rotation steps, each row followed by its count of steps
The counts run from 0 to 529.
[ 59  -1 -12   2  -9 -17  -5   8  -4  47 -15   9 -11 -27 -12 -29 -22  -7
 -17  39 -18 -12   9  14 -23 -32   7   3 -11  22  20  -7  -5 -32 -42   7
  -9  15  35   3 -18 -20  -6 -17 -14]  221
[ -7 -27  14  26  -2 -26  14   1  -7  35 -14   4  15 -15   9   5   8 -49
 -18  -8   9 -17  16   4  25 -42 -28 -13  11 -23 -16  36  13 -40  -5  -7
  -9  -4  10  -6 -20 -37  45   3  12]  303
[-35 -21  21  31   3 -27  22  16   8  18 -13  -7   0 -13   6  18 -16  -2
   1 -20   2  12 -30 -41  18 -18 -11  24  -7 -18  25  20   3 -45  13 -44
 -13   9   5 -17  -6 -25  32 -26  -2]  486
[  0 -27   9  23  -7 -19  19  33 -10  17 -13 -37 -14  11  -7  22 -16 -10
  13  16 -30  38  13   1  51 -12 -25   0  15   7  23   2 -10 -39  24 -18
  16  23  27 -25 -20 -45  34 -24  14]  204
[ 19  25 -11 -12 -14 -31 -17   3  11  23  -4   9  10 -11 -27 -30  -7  18
  -9  37   0 -45  -4  20 -37 -34 -33 -17 -43  19  21   5 -22 -47 -27 -17
 -14  18  13  -4 -30 -22  13  -3  -9]  169
[-17 -21  21  32  14 -16  34   7   8  26  -9 -13  -4 -30 -16   7 -17 -20
  -1 -20  21  -2 -27 -40  30 -30 -21  12 -13 -15  19  28   9 -23  11 -44
 -10  10  -6   5  -2 -32  31 -24 -21]  485
[  1  -9   9  22 -35 -22  20   9 -16   9 -23  22  28 -52  24   8  12 -13
 -27  31 -33 -26  16   3  22  -2  23 -30   5   4  -4  48 -11 -10 -13  15
  -1 -22  32  10 -16 -39   5 -11  -5]  457
[  2  -2  -8   4 -23 -70  43   8   8 -23   6  -6   5 -30 -37   4 -13   2
  10   4  -8  11   0   3  11 -18  -2 -29  -8   3  19  19 -17 -18  28  -9
   0  31   4  -9 -24 -62  13   7   8]  346
[  4  -1  17   9  -1 -35  21  33 -18  14 -38  14  -1 -43   0  18  -1  14
 -25  -9 -25  -3   8  -8   2   1   3 -22  -4  11  41   7 -12 -38   9   1
  21   8  31 -18 -34 -53  16  -3  28]  164
[ 24  -9   7  42  -4  26   3   8   3  55  -7 -35  14  -5  -3  13 -29 -41
   7  29  11  11  14   6  12  -8 -60   1  -7  -4  11  11   2  -9  14 -12
  16  34  23  12 -14 -29  15  -4   0]  145
[  4   5 -29  16 -39 -65  33   6 -14  -9   8  11  12 -24 -38  13  -8  -9
  20   5 -22  23   4  10   7   8  28  11  -4 -38  -6  14 -27  -7   1  -1
 -24  -8  16  -7  -9 -61  23  -5   5]  295
[ -6   4   5  32 -25 -43  14  -8  19  14  -5 -27  31  -3 -33  -3 -19 -18
  27  26 -10   3  24  15 -19 -34 -57   2 -25 -29   6   9  -5   0  -3 -17
   1   6  19 -17 -30 -30   1  20   8]  246
[  9 -15  -1  35 -20 -68  39   7  -1   9   8 -18  11  -6 -33  13 -27 -30
  24 -12 -11  15  30  15   6 -19 -13   1   8 -32  -6   5  10 -33   4  -9
 -20   1  16 -25 -22 -38  13   5  10]  244
[ -3   0 -29  26 -34 -15 -20   8   6  32 -17 -20  -4  26 -17  14  -1   6
  25  40 -34  37  -9  20  33 -14 -16  37   0 -20  14 -10 -40  14 -11  -9
  17   8   9  -5  -8 -38  24 -29   8]  257
[-27  -2 -14  21 -29 -17  -6   8   4   4 -13  -9  13  12   0  10 -29  24
  13  47 -39  41 -21  -9   3  18  -1  15 -26   4  32  -3 -42 -18  -5 -23
  -4   3  33  -1 -15 -36  10 -43  -5]  154
[-27  -2   0  17 -28 -28   8  -4   3  -3   1  -4  24 -25  12 -12  24  -5
   6  13  -5 -50  -4  -8  36 -48 -25 -10 -21  -2   5  60  -3 -30  11 -34
 -22  -9 -16   5  -3 -28  33   9 -21]  70
[ 26   4 -27  23 -20 -24  -1  12  -3  30  10 -24   4   4 -24  -3 -24 -18
  41  24 -48  22  32  21  47 -34  -5  32  14 -12  12   6   2  -2  -7 -15
 -22   7   3 -12   9 -40  11 -15   8]  477
[ 47   0 -25  14 -26 -39  16   2  -8  18  11  -5  -5 -27 -31 -24 -28  -4
  24  29 -29 -10  27  31  18 -38  10  13  15  -4   6  28  -2 -21 -14   9
 -31   5  -4  10  -2 -38   4   4 -20]  181
[  1  19 -13   8 -32  -3  14   4  -4  37  -1  30  14 -16   6   8  35 -14
   6  -8   8 -35 -32  16  16  13 -24  31   0 -24  -5  44 -21   3  17 -23
 -19 -13  -9  16   6 -50  55  15  -9]  471
[ 24  17 -41  15 -27 -45  13   0  -1  -1  38   4  25 -12 -22 -15 -21  -2
  27  27 -20  -2   4  13  -4  11  12  -4 -21   8   0  25 -24 -30  -3  -9
 -44  15  -1   9   2 -56  18  -1 -25]  233
[ 36  11  14   1 -13   5  11  17 -18  55 -25  37  15 -61  23   9   2  -5
 -30  13   0  -5 -16 -11  -6  28  -3  10   7   8  32  23 -20   6   6  -6
   7   4  20  23  -8 -53  10 -10   3]  277
[  3   7  -9   6  -3 -25  27  22   9  16 -25   1 -26 -14 -42   6 -12  35
  11   3   9   7 -46  -5  -9  -6  -8  24 -35   8  43 -10 -21 -25   7 -28
  25  19  17 -16 -24 -26  14 -31  -7]  269
[ 43   6  12  11  -8  -8 -13  12 -13  49 -14   4  26 -39  32  -6 -10 -15
 -28  21 -29 -34  29  -2  -9 -14 -11 -28 -15  27  20  22  -3 -48 -26   6
 -12   9  23  -2 -22 -31  -2   8  -3]  223
[-28 -19  38  37   0   2  14   3  15  37 -27 -17  10 -26   7   3 -23   2
  -7  16  14 -30  -2 -10  18 -37 -38  11 -10 -18  16  49   3 -18  13 -41
 -10  -5   4   5  -8   5  31  -9 -37]  483
[ -1  -2 -20  39 -23 -37  17   1  -8  19  19  -5  26  17 -18  15 -23 -32
  33  -2  -7  29 -18   3  -6   6 -18  27 -15 -30 -11  -6 -23 -29 -10 -22
 -32   7   8 -10 -10 -47  22 -15   4]  193
[-12   0  -6  21 -14 -41  -5  15   8  12  10 -42  -4  15 -24 -10 -20  15
  38  22 -27   9  -1  -4  33 -44 -25  20 -18   0  24   3  -3 -39  -8 -50
 -28  10   3 -22  -1 -16  22 -13 -15]  425
[  5 -14  25  48   2  12  32   2   6  46 -11 -21   4 -23  -3   8 -31 -23
   5  20  22 -30  10  14  22 -17 -46  13   4 -10   5  38   1 -13  17 -27
  -5   7   8   5  -6  -3  27   0 -33]  482
[ 37  26 -42  -1 -47 -22  -7   7 -13  30  -5  30   2  -9 -23  -3   5  12
   6  23 -11  -9 -12  43 -29  30   5   8 -19   0  -2  -5 -46 -17  -9   7
 -14  15  24   1 -19 -51  18   4   6]  116
[-28 -14  14  13  -2 -62  22  -1  15  11  -4   9  14  -6  -4  14 -13   1
  19 -17  17  -7 -26   2   0 -25 -13  16  -5 -41   2  25 -15 -33   3 -44
 -31  -9 -15 -18 -10 -26  56 -13   4]  190
[ -6  -3 -13  32 -46 -53  24   5 -11  -4   3  18  27  -8 -17  11 -16  -6
  22  16 -37  21  19  17  -6   7  20  12   9 -34  -5  11 -37   1  -5  12
 -33 -26  29  -8 -18 -34  26  -3   6]  296
[ 24   9   7 -13 -12 -44   5  13   6  20 -36  12 -10 -26 -44   0  -3  31
  -6  25 -14  -2  -1   7 -20 -22 -21 -11 -22  12  53  -9 -20  -8  -6  -2
  30  21  24 -19 -43 -48   3   1  24]  166
[ 12 -20  15   8  17 -18  14  10   7  51 -24 -14 -24 -23 -20  20 -13 -10
  10 -12  11   9 -16  -9  20 -34 -43  30  14 -41  34   0  -4   3  27 -27
  22  18  -3  -8 -16 -33  22  -7  13]  86
[-31   0   5   4 -31 -48  26  -4   7 -16  -7   3  28 -37  -9  -2  39  -7
 -14  -2  -4 -30 -19 -21  13 -42 -18 -12 -43 -16  11  35  -4   6   5  -9
   2  -8  15   0 -18 -54  15   8  11]  407
[-27   5 -10  10 -17 -35  -7   8  16  21 -12 -14   6  30 -22   2  14  15
  34  16 -10   0 -12  12   9 -40 -51  17 -29 -31   9  -5 -24  -4   9 -39
   9  10   8 -21 -22 -29  35  -7  16]  308
[  5  18 -11  44 -22 -29  31   1  -4  12  25  -7  22  -8 -18 -10 -26 -10
  32  11   5 -30  -1   6  -4 -15 -14  11 -41 -14 -24  23   3 -41 -14 -26
 -52  -1  -1   3  -3 -20  34   2 -28]  131
